[[ 4.66  0.12 -1.13  3.66 -0.69  3.59 -0.88  2.35]
 [-2.04  3.61  0.61 -3.71  1.87 -2.40  2.09 -3.36]
 [ 1.13  2.42 -1.23 -6.25  0.69  0.28 -0.26 -2.77]
 [-0.52  3.11 -0.38 -5.53  1.43 -1.27  1.07 -3.22]
 [ 2.76  1.71 -1.86 -5.64 -0.09  1.94 -1.57 -2.04]
 [ 4.06  1.08 -2.13 -3.90 -0.68  3.32 -2.47 -1.08]]
->
[[-2.04  3.61  0.61 -3.71  1.87 -2.40  2.09 -3.36]
 [-0.52  3.11 -0.38 -5.53  1.43 -1.27  1.07 -3.22]
 [ 1.13  2.42 -1.23 -6.25  0.69  0.28 -0.26 -2.77]
 [ 2.76  1.71 -1.86 -5.64 -0.09  1.94 -1.57 -2.04]
 [ 4.06  1.08 -2.13 -3.90 -0.68  3.32 -2.47 -1.08]
 [ 4.66  0.12 -1.13  3.66 -0.69  3.59 -0.88  2.35]]

[[ 3.27 -0.82 -1.21  2.41  2.50 -0.04  1.50]
 [ 0.35  0.23  1.87 -1.49  5.88 -0.51  0.20]
 [ 1.81  3.08 -0.96  0.47 -3.05  2.44  0.47]
 [ 2.84  1.62  0.41  1.40 -5.66 -2.84  1.06]
 [ 1.86 -4.86  1.22  2.65 -0.43 -1.39  0.29]
 [-3.94 -1.19  0.35  1.66  4.04  6.21 -0.02]
 [-1.78  3.21 -0.04  0.23 -2.78 -5.95  0.57]
 [-2.17 -1.10 -1.72  0.69  2.24  1.49 -1.88]
 [ 5.85  2.19 -0.96  1.63  2.50  4.23 -0.14]]
->
[[-3.94 -1.19  0.35  1.66  4.04  6.21 -0.02]
 [-2.17 -1.10 -1.72  0.69  2.24  1.49 -1.88]
 [-1.78  3.21 -0.04  0.23 -2.78 -5.95  0.57]
 [ 0.35  0.23  1.87 -1.49  5.88 -0.51  0.20]
 [ 1.81  3.08 -0.96  0.47 -3.05  2.44  0.47]
 [ 1.86 -4.86  1.22  2.65 -0.43 -1.39  0.29]
 [ 2.84  1.62  0.41  1.40 -5.66 -2.84  1.06]
 [ 3.27 -0.82 -1.21  2.41  2.50 -0.04  1.50]
 [ 5.85  2.19 -0.96  1.63  2.50  4.23 -0.14]]

[[-3.36  5.49 -1.62]
 [-3.67 -0.76  1.32]
 [ 0.95 -0.97 -2.32]
 [ 0.86 -1.49  0.23]
 [ 0.62  0.93  0.46]
 [-4.03 -1.88  2.21]]
->
[[-4.03 -1.88  2.21]
 [-3.67 -0.76  1.32]
 [-3.36  5.49 -1.62]
 [ 0.62  0.93  0.46]
 [ 0.86 -1.49  0.23]
 [ 0.95 -0.97 -2.32]]

[[ 1.28 -6.73  0.50 -2.52]
 [ 0.73 -0.27 -0.94 -0.84]
 [-2.07 -1.80 -0.18 -0.64]
 [-0.65 -3.38 -1.24 -0.38]
 [-4.01  1.28  0.72  1.78]
 [ 2.91 -3.17  0.24 -0.71]
 [-1.20 -2.64  2.98  0.20]
 [ 1.55 -4.90 -0.76 -1.87]
 [ 2.16 -2.72 -3.04 -4.39]]
->
[[-4.01  1.28  0.72  1.78]
 [-2.07 -1.80 -0.18 -0.64]
 [-1.20 -2.64  2.98  0.20]
 [-0.65 -3.38 -1.24 -0.38]
 [ 0.73 -0.27 -0.94 -0.84]
 [ 1.28 -6.73  0.50 -2.52]
 [ 1.55 -4.90 -0.76 -1.87]
 [ 2.16 -2.72 -3.04 -4.39]
 [ 2.91 -3.17  0.24 -0.71]]

[[ 0.41  1.87 -3.29  4.12  2.83 -6.42]
 [ 0.02  5.07 -5.38 -0.26 -1.85 -3.57]
 [-0.13 -6.12  6.55 -0.82  1.17  5.47]
 [ 0.01  5.78 -5.93 -0.45 -2.19 -3.91]
 [ 0.45 -1.00 -0.41  5.13  4.52 -5.40]
 [-0.44 -0.77  2.18 -4.54 -3.55  6.13]
 [ 0.36 -5.82  4.95  4.55  5.50 -0.87]]
->
[[-0.44 -0.77  2.18 -4.54 -3.55  6.13]
 [-0.13 -6.12  6.55 -0.82  1.17  5.47]
 [ 0.01  5.78 -5.93 -0.45 -2.19 -3.91]
 [ 0.02  5.07 -5.38 -0.26 -1.85 -3.57]
 [ 0.36 -5.82  4.95  4.55  5.50 -0.87]
 [ 0.41  1.87 -3.29  4.12  2.83 -6.42]
 [ 0.45 -1.00 -0.41  5.13  4.52 -5.40]]

[[-1.37 -1.52  0.78  6.14  2.58  1.60 -4.07  1.64]
 [-1.03 -1.63  2.22 -6.36 -2.71 -0.55  0.08 -3.44]
 [ 2.44 -1.61  1.48 -1.45  2.45 -3.78  3.09  1.50]
 [ 2.19  4.13 -0.06 -3.81  0.84 -0.89  3.10 -2.45]
 [-1.48 -0.14  3.67 -1.16  5.16 -0.44 -0.03 -4.32]
 [-3.04 -1.52 -0.82  0.15 -1.11  0.23  5.64 -0.14]]
->
[[-3.04 -1.52 -0.82  0.15 -1.11  0.23  5.64 -0.14]
 [-1.48 -0.14  3.67 -1.16  5.16 -0.44 -0.03 -4.32]
 [-1.37 -1.52  0.78  6.14  2.58  1.60 -4.07  1.64]
 [-1.03 -1.63  2.22 -6.36 -2.71 -0.55  0.08 -3.44]
 [ 2.19  4.13 -0.06 -3.81  0.84 -0.89  3.10 -2.45]
 [ 2.44 -1.61  1.48 -1.45  2.45 -3.78  3.09  1.50]]

[[-4.89 -0.55 -0.60  2.92  6.18  5.21  1.27  1.04  0.94 -2.42]
 [-3.33  0.05  1.50  1.36 -3.37 -0.95  1.78 -0.17  0.84  0.32]
 [-2.74  1.82  1.77  0.26 -0.46 -1.62 -4.39 -0.97  0.82  1.27]
 [ 1.24  2.89 -0.18 -5.27  0.93  0.80 -5.36  0.67 -2.94  2.08]
 [ 0.40  0.53 -0.35 -2.57  2.86 -1.25 -4.96 -4.71 -1.09 -1.12]
 [ 2.58 -1.73  2.08 -2.25 -1.23 -5.55 -0.12 -4.06 -2.58 -1.78]
 [-2.06  1.58  2.16  1.83  0.80 -4.86 -3.43 -4.83  0.94 -0.37]
 [-1.29  1.78  1.72 -2.73 -2.25  0.58 -2.09 -2.25 -3.26  2.85]
 [ 0.48 -2.01  3.81 -1.53 -3.02  3.33 -5.90  4.63 -1.93  1.37]]
->
[[-4.89 -0.55 -0.60  2.92  6.18  5.21  1.27  1.04  0.94 -2.42]
 [-3.33  0.05  1.50  1.36 -3.37 -0.95  1.78 -0.17  0.84  0.32]
 [-2.74  1.82  1.77  0.26 -0.46 -1.62 -4.39 -0.97  0.82  1.27]
 [-2.06  1.58  2.16  1.83  0.80 -4.86 -3.43 -4.83  0.94 -0.37]
 [-1.29  1.78  1.72 -2.73 -2.25  0.58 -2.09 -2.25 -3.26  2.85]
 [ 0.40  0.53 -0.35 -2.57  2.86 -1.25 -4.96 -4.71 -1.09 -1.12]
 [ 0.48 -2.01  3.81 -1.53 -3.02  3.33 -5.90  4.63 -1.93  1.37]
 [ 1.24  2.89 -0.18 -5.27  0.93  0.80 -5.36  0.67 -2.94  2.08]
 [ 2.58 -1.73  2.08 -2.25 -1.23 -5.55 -0.12 -4.06 -2.58 -1.78]]

[[ 0.76 -2.04 -0.01  1.81  0.97 -3.56  1.05 -0.16 -0.39 -1.16  0.44  0.79
   0.80]
 [ 0.48 -1.42  0.02 -0.04  1.03 -2.22  1.27 -0.16  0.37 -0.41  0.33  0.42
   2.89]
 [ 0.42 -1.06  0.01 -0.57  1.02 -1.98  1.55 -0.16  0.57  0.19  0.29  0.06
   0.78]
 [ 1.18 -2.48 -0.08  4.01  0.83 -6.16  0.95 -0.22 -0.90 -1.55  0.63 -0.08
   2.16]
 [ 0.53 -0.86 -0.13  3.87  0.72 -2.58 -4.32  0.18 -4.44 -1.76 -0.26 -0.59
   0.54]]
->
[[ 0.42 -1.06  0.01 -0.57  1.02 -1.98  1.55 -0.16  0.57  0.19  0.29  0.06
   0.78]
 [ 0.48 -1.42  0.02 -0.04  1.03 -2.22  1.27 -0.16  0.37 -0.41  0.33  0.42
   2.89]
 [ 0.53 -0.86 -0.13  3.87  0.72 -2.58 -4.32  0.18 -4.44 -1.76 -0.26 -0.59
   0.54]
 [ 0.76 -2.04 -0.01  1.81  0.97 -3.56  1.05 -0.16 -0.39 -1.16  0.44  0.79
   0.80]
 [ 1.18 -2.48 -0.08  4.01  0.83 -6.16  0.95 -0.22 -0.90 -1.55  0.63 -0.08
   2.16]]
